Families of rows that turns and mirrors carry onto each other, the same ones carrying the whole set onto itself: the rest of each named row's family, in list order:
4 families of 4 rows:
K_936: [-11   0 -11  13 -18  -4   4  -4   9  -3   4   8  -1   6 -16   5  -3  -6
  15 -22 -19   2  -5 -11   0  12   5  12   3]
K_633: [ 17  -1   4 -17  17  -4   8   9  -1   5  -1  -4  -2 -20   4   3 -15  -8
  -8  14  15  12  -2  14   6 -12  -3   0 -17]
K_246: [ 17  -3  12 -15  16 -17   2   7   7  -1   8   3  -4  -6   2   0   3  14
 -15   4  19   6  -5  21   7  -9  -5   3 -13]
K_913: [ 22   7  13 -13  21 -12   3  14  13   0  17  -3   0 -10  -3  15  -9   3
  -9  -4  12   3  -7  18   7  -6  -1   7  -8]
K_845: [-14   7  -6   4 -24   0   4  -6   2  -7 -21   7   3  -2  -4  -4  -4  -4
   6 -16 -14  -3   2 -10 -11  23 -10   1   6]
K_576: [ 22   7  13 -14  22 -11   2  13  13   0  18  -4   0  -9  -3  16  -8   3
  -8  -5  11   3  -8  19   8  -5  -1   7  -8]
K_878: [ 17   1   7 -20  16  -5   6   1  -4   4   0  -5  -5 -17   5   7 -15  -9
  -7  10  17   9  -3  14   7 -13  -5   1 -18]
K_710: [ 19   0  13 -11  17 -16   6   6   8  -1   3   4  -2 -13   3   1   1  13
 -16   0  21   7  -7  19   3 -12  -8   6 -10]
K_305: [ 15   3  20 -30  12 -10  -1   6   1  -2  -6  -4  -3 -12   6   5 -11   8
  -8   2  18   0  -2  18   3   4 -13  -1  -9]
K_815: [ 15   0  15 -25  13  -9   2  18   7   1  -7  -2   3 -19   5  -1 -10   9
 -13   7  15   3   0  17   0   5  -8  -1  -5]
K_703: [-16   1 -15  20 -22  -9   3  -4  12  -9  -8   7  -1   9  -8  -7   9  -4
   8 -12 -14   5   4  -5  -5   7  -2   2   6]
K_670: [-11   0 -11  12 -19  -3   3  -3   9  -2   5   8  -1   7 -16   4  -3  -6
  14 -20 -19   2  -4 -11   1  13   7  12   2]
K_756: [-15   3 -13  17 -23 -10   1 -12   8 -10  -8   7  -4  12  -8  -2   8  -4
  10 -16 -11   2   2  -4  -4   6  -5   2   4]
K_645: [-18   2  -8   0 -25  -1  -4  -1   2  -4 -14   4   0   7  -5  -6  -2  -2
   7  -6 -19  -2   4  -7  -5  26  -5  -4   1]
K_546: [-13  10 -15  16 -20   3   8 -13  -2   0 -12   4   3  -3  -6   3  -5 -18
   1  -4 -23   3  -1  -7  -3   9  -4   4 -11]
K_783: [-16   7 -15  13 -21   2   4 -11  -3   1  -9   3   1   2  -5   1  -4 -18
   3   1 -25   3   0  -5   1  11  -1   1 -14]

Which other rows belong to the same family as K_633? K_878, K_546, K_783
Which other rows belong to the same family as K_815? K_845, K_305, K_645
Which other rows belong to the same family as K_576? K_936, K_913, K_670

